Each path below is one point turned by a fixed rotation once a step. After each direction that follows a path, write how fast that rotation turns it, in degrees per step (0 if it stays still).
Each turn is a multiple of 5 degrees from 10 to 175, or 0.
Each row of a path follows its step; steps can be skipped.
path 1
step 10: -2.27  +0.77  +2.81  +1.05  -1.35  +1.98  +3.30  +0.98  +0.59  -2.86  -2.21  -2.17  -0.09  -0.32  -3.68  -5.43  +1.84  -1.47  +0.18  +1.91  -3.24  -0.16  -1.60  -0.24  +0.42  -0.06  +1.33  -0.77  +0.77  -0.03  -1.15  +1.54  -3.84  -1.40  -1.27  -0.60  -2.31  +0.73  +3.68  +0.00  +1.00  +1.33  +0.36  -1.63  +1.31  -0.45  -0.94  +0.14  -0.71  -0.66  +0.94  -3.42  +0.08  -0.73  +2.54  +3.00  +0.89  -1.97  +0.36  -1.14  +0.50  -0.01  +3.66  -0.68  -2.01  +2.25
step 14: -0.75  +4.96  -0.83  +2.72  -0.02  +1.20  +0.87  +2.66  +0.14  +0.92  -1.48  -0.87  +3.18  +2.43  +0.54  +1.25  -1.81  +1.63  -1.40  +2.12  -2.15  -2.77  -0.42  -3.77  +1.19  -2.75  +1.53  -0.48  +3.45  -0.64  -0.24  +0.40  -0.14  +0.39  +1.62  +0.19  +0.42  +0.54  +0.39  +4.76  -1.05  +1.76  -0.21  -2.02  +0.14  -1.13  +3.92  -1.12  -0.98  -0.75  -1.53  +1.31  +0.82  -0.56  +0.82  +2.50  +0.49  +0.75  +2.24  -0.30  -2.56  +0.70  -2.65  +1.28  -0.38  +3.26
step 15: -0.25  +3.38  +3.05  +0.44  +0.50  +3.94  +0.11  -0.63  +0.29  +1.09  -2.71  +0.62  +0.06  +0.98  -1.72  -1.02  +1.67  +0.06  -0.26  +0.83  -2.28  -3.84  -1.28  +0.18  -2.28  -0.55  +0.30  +3.02  -3.05  -2.35  +0.94  +2.86  -2.81  +2.26  +0.87  -1.25  -2.94  +2.96  +1.79  -0.17  +1.56  -1.19  +0.69  -0.83  +1.76  -1.52  +0.96  -0.65  +0.04  -0.22  +0.82  -0.90  -2.33  +0.88  +3.18  +1.86  +2.39  +1.27  +1.36  +0.30  -0.13  +1.62  +2.95  +3.62  +0.62  +2.82
step 17: -0.49  +2.06  +0.11  +1.56  -1.00  +2.59  +4.20  -2.80  +2.18  -0.47  +0.33  +0.11  -0.17  +1.41  -0.44  +1.59  +0.93  -0.79  -0.33  +2.10  -4.26  +0.75  -1.31  -3.81  +2.26  -0.27  -1.47  +0.36  +1.41  -2.59  -3.51  +4.00  -2.53  +2.22  +0.13  -0.51  -0.48  +0.41  -0.17  -0.18  +0.42  -0.63  -1.60  -0.89  +2.22  -3.48  +0.11  -0.87  -2.71  -2.26  -3.60  +0.05  -0.02  -1.41  -0.96  +1.11  -3.48  +1.64  -1.09  -1.50  +0.15  -1.49  -2.31  +0.49  -0.18  +1.02
step 19: -0.38  +0.36  -1.92  +2.06  +0.06  +0.45  +2.07  +1.67  +0.00  -2.62  +2.82  -1.97  -0.88  +4.38  +1.91  +1.29  -1.30  +1.17  -2.42  -0.25  -0.18  -2.20  +3.08  -1.93  +0.78  -0.31  -0.88  -0.07  -0.79  +0.44  -3.17  -0.40  -0.48  +2.03  -0.58  +2.22  -1.72  +2.02  +2.22  +4.59  +0.29  -1.24  +1.58  -1.38  -2.14  -4.30  +4.58  -2.31  +1.44  -1.32  -1.63  -1.13  +1.71  -0.91  -0.93  +1.09  +2.19  +0.03  +0.47  -0.47  -0.74  +2.67  -0.04  +0.21  +1.81  +1.06
step 20: +0.32  +1.63  +2.57  +1.49  -0.54  +3.78  -2.57  -0.85  +1.45  -2.52  +0.39  -1.34  +0.96  +1.91  -1.66  -0.54  +0.08  +0.43  -1.39  +2.73  -1.43  -2.68  -0.68  -0.09  -1.96  -0.96  -2.63  +2.08  -2.44  -3.07  -2.78  +1.46  -0.91  +3.37  -1.40  +3.26  -2.23  -0.03  +1.81  -2.14  +2.45  -0.65  -0.01  -3.31  +2.20  -0.76  -0.93  -2.12  +0.90  -0.18  -2.94  -1.96  -0.98  +1.17  -1.00  -0.41  +0.97  -2.18  -4.18  -0.55  -0.72  -0.43  +0.19  +0.15  -0.72  +2.53
step 24: -3.14  +2.11  +1.17  +3.40  -0.69  -0.93  -0.04  +0.91  -2.16  -1.09  +3.79  -0.09  -0.06  -0.81  +0.78  -3.24  +2.32  +1.52  -2.66  -1.10  -2.63  -0.24  -1.39  -3.57  +5.29  -1.91  +0.30  +1.21  -2.43  +1.43  -3.12  +2.00  +0.36  +0.37  -0.65  +0.91  +0.25  +2.27  +1.12  +3.45  -0.64  +2.10  +0.98  +0.06  -2.30  -2.96  +2.33  -2.57  +0.48  +2.54  -1.79  -0.47  +2.10  +1.02  -1.29  +0.36  -0.74  -0.22  -0.08  -0.15  +1.72  +0.14  -0.19  -0.41  +0.15  -0.03
step 26: +0.28  +5.12  +2.36  +2.13  -0.66  +1.70  +0.63  +1.24  -2.22  +0.29  -2.36  -1.03  +2.51  +2.59  -1.29  -4.28  -0.13  -0.14  -2.01  +0.37  -1.53  -0.52  -1.40  -0.14  +0.48  -1.50  +0.86  +0.31  +1.94  +2.64  +0.66  -2.31  +0.19  -1.63  +2.68  +0.72  -2.62  +1.62  +0.04  +0.00  +0.28  -1.57  +0.72  +1.12  -1.90  -0.45  +3.47  -1.70  -0.50  -1.78  -0.09  -1.61  +0.05  -1.72  +1.27  +3.48  +2.58  +2.01  +1.59  -0.80  +0.76  +2.68  +1.19  +1.44  -2.96  +3.40
step 29: +1.13  -0.80  -0.43  +3.46  -2.67  +2.22  +2.81  -1.36  -1.60  +0.00  +2.35  +1.65  +1.24  +0.71  +0.51  -1.64  +0.42  +0.45  -1.45  +1.69  -2.97  -1.05  -2.89  -1.01  +4.98  -0.69  +1.10  -1.47  +0.45  +1.71  -1.80  +1.74  -2.14  -1.08  +1.01  +1.98  +0.55  +2.63  +1.16  +1.21  +1.10  -0.75  -1.32  -0.67  +2.14  -3.92  +2.69  +2.07  -0.21  +0.22  +0.03  -0.48  +1.48  +0.32  +0.14  +4.80  -1.09  +4.44  +0.70  -2.27  +1.09  +0.68  -0.63  +0.60  -0.09  +1.28
Speeds:
+0.32  -0.84  -0.90  -0.16  +0.03  +0.47  +0.07  +0.05  +0.20  -0.32  -0.32  -0.53  -0.32  +0.63  -0.12  -0.32  -0.51  -0.35  -0.40  +0.16  +0.28  +0.03  +0.82  +0.36  +0.02  +0.37  +0.28  +0.17  +0.01  -0.46  -0.72  -0.14  -0.62  -0.49  +0.54  +1.24  +0.05  -0.20  +0.83  -0.42  +0.88  -0.53  +0.16  +0.12  +0.21  -0.07  -0.15  +0.88  +0.05  +0.30  +0.02  -0.54  +0.02  -0.25  -0.68  +0.39  -0.87  -0.13  +0.01  -1.11  +0.00  +0.46  +0.10  -0.84  +0.25  -0.06 -> 35
-0.99  -0.03  +0.04  -0.01  -0.68  +0.25  +0.07  +0.80  -0.94  -0.55  -0.04  +0.19  -1.01  -0.51  -0.30  +0.72  -0.28  -0.46  +0.45  +0.39  +0.63  -0.32  -0.52  -0.20  -0.08  +0.48  +0.27  -0.54  +0.16  -0.22  -0.40  -0.89  -0.21  +0.25  -1.49  +0.39  +0.17  +0.03  -0.08  +0.11  +0.39  -0.45  -0.53  -0.01  +0.61  +0.05  +0.48  +0.42  -0.22  +0.27  +0.24  -0.05  +0.19  +0.64  -0.23  +0.03  +0.53  -0.06  -0.42  +0.58  +0.05  +0.08  -0.09  -0.66  -0.49  +0.58 -> 35
-0.04  +0.95  -0.63  -0.47  -0.33  -0.39  +0.17  +0.80  +0.21  +0.01  +0.31  +0.42  +0.30  +0.60  +0.20  +0.34  -0.02  -1.01  +0.55  +0.13  -0.62  +1.52  +0.10  -0.92  -0.91  -0.77  +0.10  -0.49  -0.03  +0.06  -0.14  -0.39  -0.24  -0.51  -0.04  +0.04  -0.30  +0.67  +0.26  +0.68  -0.16  -0.55  +0.85  -0.33  -0.63  +0.60  -0.07  +0.40  +0.26  -0.08  -0.01  -0.40  +0.05  -0.38  -0.05  -0.60  -0.39  -0.02  +0.15  +0.29  -0.11  +0.37  -0.02  -0.03  -0.21  +0.18 -> 155
+0.49  -0.43  +0.54  -0.78  +0.15  -0.11  +0.18  +0.19  -0.10  -0.45  +0.12  +0.31  +0.07  +0.52  +0.56  -0.56  -0.67  +0.27  +0.60  -0.12  -1.20  +0.29  +0.78  +0.06  -0.16  +0.53  +0.02  -1.13  -0.03  +0.25  +0.13  -0.04  +0.05  -0.23  -0.19  +0.38  +0.74  -0.46  +0.08  -0.61  -0.21  -0.06  -0.56  -0.58  -0.05  -0.78  +0.06  -0.34  -0.19  +0.26  -0.10  -1.06  -0.06  -0.62  +0.30  +0.13  +1.36  +0.69  -0.05  +0.37  -0.15  -0.41  +0.16  -0.23  +0.38  +0.18 -> 115
-0.84  +0.02  -0.64  -0.49  -0.11  -0.24  +0.22  -0.14  -0.58  +0.05  +0.02  -0.24  +0.11  -0.08  +0.09  -0.30  +0.52  -0.35  +0.55  +0.31  -0.36  +0.48  +0.59  +0.44  -0.26  +0.67  -0.42  +0.51  +0.69  +0.44  +0.38  +0.52  +0.04  +0.74  +0.01  +0.00  -0.75  +0.45  -0.69  -0.38  -0.62  -0.20  -0.58  -0.36  -0.13  -1.32  -1.22  +0.25  -0.10  -0.01  +0.65  +0.55  +0.44  +0.15  -0.33  +0.05  -0.73  +0.59  +0.40  -0.15  +0.05  -0.20  +0.20  -0.54  -0.57  +0.36 -> 65
-0.19  -0.77  -0.05  +0.28  -0.37  +0.39  +0.53  +0.06  +0.16  +0.79  -0.42  -0.05  -0.34  +0.01  +0.05  +0.37  -0.30  +0.23  -0.51  +0.09  -0.28  +0.28  -1.10  -0.20  -0.16  +0.49  +0.55  -0.36  +0.79  -0.14  -0.28  -0.18  -0.18  -0.99  +0.27  +0.25  -0.23  +1.06  -0.29  +0.29  +0.16  +1.12  -0.27  -0.73  -0.57  +0.39  -0.86  -0.04  +0.09  +0.12  -0.34  +0.14  +0.06  -0.30  +0.06  +0.56  +0.27  +0.02  -0.08  -0.43  -0.48  -1.54  -0.08  +0.03  -0.36  +0.04 -> 95
+0.42  -0.41  +0.92  -0.22  -0.90  -0.09  -0.53  -0.71  -0.36  +0.21  -0.47  +0.47  -0.46  -0.64  +0.10  -0.86  +0.53  -0.05  -0.03  -0.61  -0.50  -0.44  -0.61  +0.07  -0.27  -0.43  +0.85  +0.09  -0.38  +1.29  +0.04  -0.26  -0.11  -0.18  -0.45  +0.31  +0.18  +0.62  +0.67  -0.02  +0.98  -0.02  +0.23  +0.10  -0.50  -0.59  -0.38  +0.46  +0.52  -0.58  +0.28  -0.36  -0.26  +0.31  +0.13  -0.28  -0.60  +0.51  +0.55  +0.16  +0.34  +0.41  +0.13  +0.14  -0.16  +0.22 -> 130
+0.53  +0.44  +0.46  -0.65  -0.62  +0.13  -0.60  +0.54  +0.67  +0.13  +0.59  -0.50  -0.25  -0.73  -0.06  +0.10  -0.31  -0.20  +0.94  +0.30  +0.32  -0.26  -0.02  +0.35  +0.19  +0.60  -0.41  +0.80  -0.19  -0.16  +0.75  -0.07  -1.17  -0.49  +0.51  -0.29  -1.15  -0.12  +0.37  -0.72  +0.46  +0.28  +0.37  -0.21  -0.08  +0.29  -0.82  +0.14  -0.32  -0.09  -0.02  -0.40  -0.05  +0.06  +0.74  -0.35  +0.55  -0.40  -0.37  +0.26  +0.54  -0.23  -0.50  -0.28  +0.27  +0.40 -> 145
